Rotation paths and how fast each direction turns (degrees per step):
Each turn is a multiple of 5 degrees from 10 to 175, or 0.
path 1
[  7  13  -6  -2  11  14  -7 -12 -16  21   0  29 -17   3  -3   3 -13  -8
 -26   9   0 -19  -4  23  12   6   1 -11  -4   4   5 -15  11 -19  15  12
 -12  -5 -15  14  -5   6  -1]
[  5  15  -8  -8  15  19   2  -6 -19  15   1  19  -9  -5  -6   6 -13  -8
 -26   4  -1 -14   0  19  15  12  12 -15  -3   4   9 -10  22 -24  16   7
 -12   7 -15  12  -2   6  -8]
[  5  10  -8  -2  13  14  -5 -11 -16  11  12  28  -9   0  -3   2 -11   0
 -29   4   1 -18  -2  20  11   8   7 -12  -2  -2   6 -15  16 -25   5  10
 -11  -6 -16  19  -2  10  -6]
[  7   7   2  -3  12  20  -6  -8 -16  16   6  23 -14   2  -8   4 -14  -6
 -32   3   6 -13   2  25   5   7   7 -18  -5   1  -1 -13  18 -28  18   6
  -6   4 -15   7  -4   6 -12]
[ -1   8  -8  -9  19  15  -6 -13 -20  16  12  21  -4  -5  -6  11 -13  -4
 -31   8   0 -12  -9  19   8   8  11 -20  -3  -5   8 -12  11 -21  10  -2
  -6   1 -10  15  -2   7  -7]
[  9   8  -1  -3  12  13 -10  -9 -19  23   3  27 -19   0  -3   4 -15  -5
 -29  10   1 -18  -7  22   6   4   3 -14  -8   3   5 -18   8 -20  17   8
  -6  -8 -12  13  -7   4  -4]
[  4  14  -7 -10  17  20  -2  -9 -18  20  -3  19 -11  -6  -5   9 -11  -9
 -27   7   0 -12  -1  21  14  12  11 -15  -4   5   8 -11  18 -21  19   5
 -12   8 -14  12  -4   3  -5]
[  6  15  -9  -3  12  13  -4 -11 -19  13   6  26 -12   0   1   1 -13  -4
 -28   4   1 -20  -1  19  11  10   4 -11  -4  -1   8 -15  14 -21   8  10
 -10  -5 -17  20  -3  10  -4]
[  8  10   1  -3  15  20  -4  -2 -15  13   2  23 -12   0  -7   3 -14  -4
 -32   3   6 -11   4  22   7   9   8 -16  -1   0   2 -13  20 -29  19   9
  -7   6 -16   9  -2   6 -10]
[  0   8  -8  -9  17  14  -9 -11 -18  11  13  24  -4  -3  -3   8 -13  -4
 -34   6   2 -11  -5  19  10   8  14 -17  -2  -3  10 -13  18 -25   5   2
  -7   2 -13  21  -1   8  -8]
[  6   6   2  -1   9  14 -12 -11 -17  18   7  27 -16   3   0   2 -15   0
 -32   9   3 -13  -4  24   4   4   4 -16  -6  -1   4 -18  11 -23  17   7
  -4  -4 -11  10  -7   6  -9]
[ -1   9 -10  -9  14  21  -2 -11 -20  21   1  19  -7  -7  -6  14 -13  -9
 -30  10   0 -12  -4  20  10   9  11 -18  -4   0   5 -10  15 -19  18   2
  -9   6 -10   9  -1   3  -6]
Directions:
[-1  1 -6  0  0 -4 -1 -4 -2 -2  6  4  3 -1  3 -1  0  3  0  0 -2 -4 -5 -2
  2 -1 -1  1 -1 -3  5 -2 -4  2 -8  0  0 -7  0  7  0  2  4] => 145
[-2 -7  4 -1  1  0 -4  0 -1 -2  7  0  3  1 -2  1 -2  4 -6  1  3  4 -1  1
 -6 -3  1 -5  1 -4 -2 -1 -2 -3 -1 -5  5  0  3 -2  1 -1 -4] => 60
path 2
[ -5  -2  18  -3  11  -4   6   6 -13 -20   3 -12   7  10  -1   7  -2  11
  -5  -1 -27   6  19 -22  -4  -6  13  -9   5  21  23  -6   2  -8  21  -3
  20 -15  -7   9   2   7  14]
[  0  17  10   0  11  -1   2   6 -10 -19  -2 -11   4  13   7  15  -1  17
  -2  -2 -25  -1  22 -17  -7  -3  18 -10   6  19  15 -10   8 -14  14  -3
  29 -12  -5   5   7   2   8]
[ -2  12   9   8  19   5   4   0  -1 -21  -1 -13  -4  21  15   9  -2  17
  -5   2 -23 -13  21  -9  -9  -9  16  -2   0  12  23 -15   6  -9  13 -11
  15 -17  -6   4  11   1   1]
[ -2  -6  21   3  18   6   8   3   3 -22   0 -10  -3  18   4   4  -6   9
 -14   2 -21 -11  17 -14 -13  -6  13  -1  -1  14  30 -13  -5  -5  19 -11
   5 -19  -7   2   7   8   5]
[  1  -6  23  -3   7   2  15  11  -1 -19  -1  -5   0  16   0  10  -5   6
  -9  -4 -28  -4  20 -20 -10  -6  15 -11   5  13  24  -7  -8  -5  19  -6
  13 -14  -6   6   2   9  14]
[ -1   4  12   0   7   2  13   5  -2 -25  -3  -8   7  20  -1  12   5  14
  -1  -2 -29  -3  20 -26  -7 -10  21 -13  10   8  15  -8   5 -11  10  -5
  24  -8  -2   7  -7   1  15]
[-10   2   5   7  17   0   1  -1  -7 -26   9 -17   5  18   5   7   7  16
  -1   2 -21  -3  24 -20  -1 -11  14   0   6  14  23  -8  12 -14  12  -7
  20 -11  -6  10   0   5   9]
[ -6   5  15   5  16  -2   0   3 -11 -20   8 -16   1   9   7   5  -7  15
  -4   4 -20  -3  22 -14  -5  -3  11  -2   1  21  30 -10  -1  -9  22  -5
  15 -18 -12   8   9   5   2]
[  4   9  19  -5  11   2  11  10  -8 -15  -4  -2  -4  15   8  12  -8  13
  -6  -1 -25  -7  21 -13 -14   0  15 -11   1  19  23  -9  -3 -10  22  -7
  19 -15  -2   0  16   6   3]
[  5   2  14   1  14   5  12   5   5 -17 -10  -2   0  26   5  11   1  13
  -5  -1 -26 -15  18 -21 -12  -8  20  -7   6   8  18 -13   3  -7  13 -14
  18 -14   1   3   5   6   9]
[ -3  -6  13   4  14   3   7   4   3 -25   2 -16   3  23   2   6   5  11
  -9   5 -25 -11  13 -21  -7 -12  17  -2   7   8  22 -13   3  -6  12 -11
  10 -17  -4   8  -5   9  13]
[ -6  -2  20   3   7  -3   8   5  -7 -29   7 -15   3   7  -3   5  -6  13
  -8   1 -26   4  20 -21  -7  -5  14  -7   3  14  30  -4  -1  -7  17  -2
  14 -13 -11  13  -6   6  11]
Directions:
[ 5  2  0 -1 -2  0  0  3  6  3 -6 -2 -3  3  4  2 -6  1 -3  3 -1 -3 -4  4
 -4  4  2  5 -2 -1  0 -4 -4  3  0 -4 -2 -5  2 -3  1  2 -1] => 60
[ 0  3  2  3  5  4  4 -1  1 -1  2  6 -4 -2  2 -3 -1  0  0 -2  3 -4  5  4
 -4 -1 -3 -3 -4  1  3  1 -2 -2  1  0 -4  0 -2 -3  7 -3 -7] => 70
path 3
[  5  -7  12  -5  -3  31  -9  17   7   7  14 -14  -2  -6   5  17   2  27
  -1   2 -21 -10 -20 -20   9  -3  -4   0  18 -12  17  -6  -1  -3  -1  12
  13   4 -10   0   8  -3   0]
[  2 -12  14 -17   2  27  -7   4   7   7  12 -22  -6  -3  -5   3  14  26
   4   6 -22  -7 -22  -9  11  -2  -8   0  23  -6  12   4  12  -6   2   4
  20   7 -11  10   0 -12   2]
[-17 -14   5  -9  -3  30  -8  12  15  -3   2 -16  -5 -10  -2  -1   5  16
   1   4 -25 -12 -22 -13  12  -7  -4   7  19  -3  20   9  13   7   0   5
   8   9  -9  11  -1  -9   7]
[ -6 -10   8   1  -3  39  -6   7   7   5   4 -10  -3 -12  10  11   3  17
 -16  -4 -28 -11 -18 -17  11   4   1  -5  21  -5  15   9   3   1   5  10
   8  13  -6  -1   1  -5   3]
[  0 -11  10 -13   3  36  -8   3   7   9  -3 -16  -3  -6  -3   5  16  12
   1  -3 -21  -7 -19 -14  10   6   1 -19  23  -2   7  11   6  -5  10   6
  15  11 -10   8   7 -11  -6]
[-21  -6   5  -8   2  34  -4  11  19  -5  -2 -11  -3 -10  -4   0   1   6
   9   3 -17 -16 -21 -18   8   1   0  -9  27  -1  12   8   3   1   4   8
   8  11  -9   6  13 -11  -7]
[-11   1   9   0  -5  35  -3  15   9   1  11 -10  -3  -9  10   7  -2  16
  -4   2 -21 -13 -17 -16   7  -7  -7  -6  32  -9   9   7  -5  -9   2  15
   7   9 -12  -9  11   3  -6]
[  6  -6  14 -15   0  31  -8  14  11  11   8 -13   2   0   3   8  13  20
  13  -1 -17  -6 -16 -23   5  -6  -3 -12  24 -11  12  -2  -1  -8   4  10
  15   2 -17   4  13  -7 -10]
[ -9  -6   6 -14  -3  26  -3  12  15  -5  16 -20  -5  -5 -10   1   3  23
  14  11 -17 -14 -24 -14   9  -4  -6   2  17  -7  16  -6  10  -1   0   6
  14   6 -12   6  11 -11  -3]
[ -8  -8   8  -5  -3  30  -5  14   5  -1  12 -19  -7  -7   8   3   6  21
  -8   6 -27 -10 -21  -9   9  -8 -10   7  27 -11  13   8   7  -5   0   6
   7   7  -9  -2  -3  -4   7]
[  4 -17   9 -11  -4  35 -11  10   9  12   1 -14   1  -5   4  10  14  24
  -5  -6 -23  -7 -17 -18  10  -2  -5  -5  18  -7  15   5   8   3   5   3
  10   7 -13   9  -4  -9   3]
[-10 -12   9  -8   3  35  -2   3   7   0   0 -18  -6 -11  -7   4   9  18
   1   5 -23 -18 -24 -11  15  11   0  -9  15   0  15   4  11   4   4   6
  14  12  -6  10   1 -17  -5]
Directions:
[-10   2  -2   3  -2  -1   1   3   3  -6   0   0  -2  -2   1  -5  -4  -4
  -1   3  -2  -2   0   1  -1  -4  -2   7   4   0   1   5   0   1  -2  -1
  -5   0   0  -2  -2   4   3] => 110
[-1 -5 -3 -4 -2  0 -2  4  5  0 -5  2  4 -1 -3  0 -1 -2  5 -4  1  1  0 -7
 -1 -2  3  1 -3  1  6 -3 -1  7  2 -2 -4 -2 -1  4  1 -2  0] => 130
[-3  4 -1  2  1  3  2  0  2 -1 -4  3  2  0  1 -1 -2 -6  2 -1  2 -2  1 -2
 -2  3  3 -9  5  2 -4  2 -5 -2  3  3 -1  1  0 -3  7  1 -7] => 45
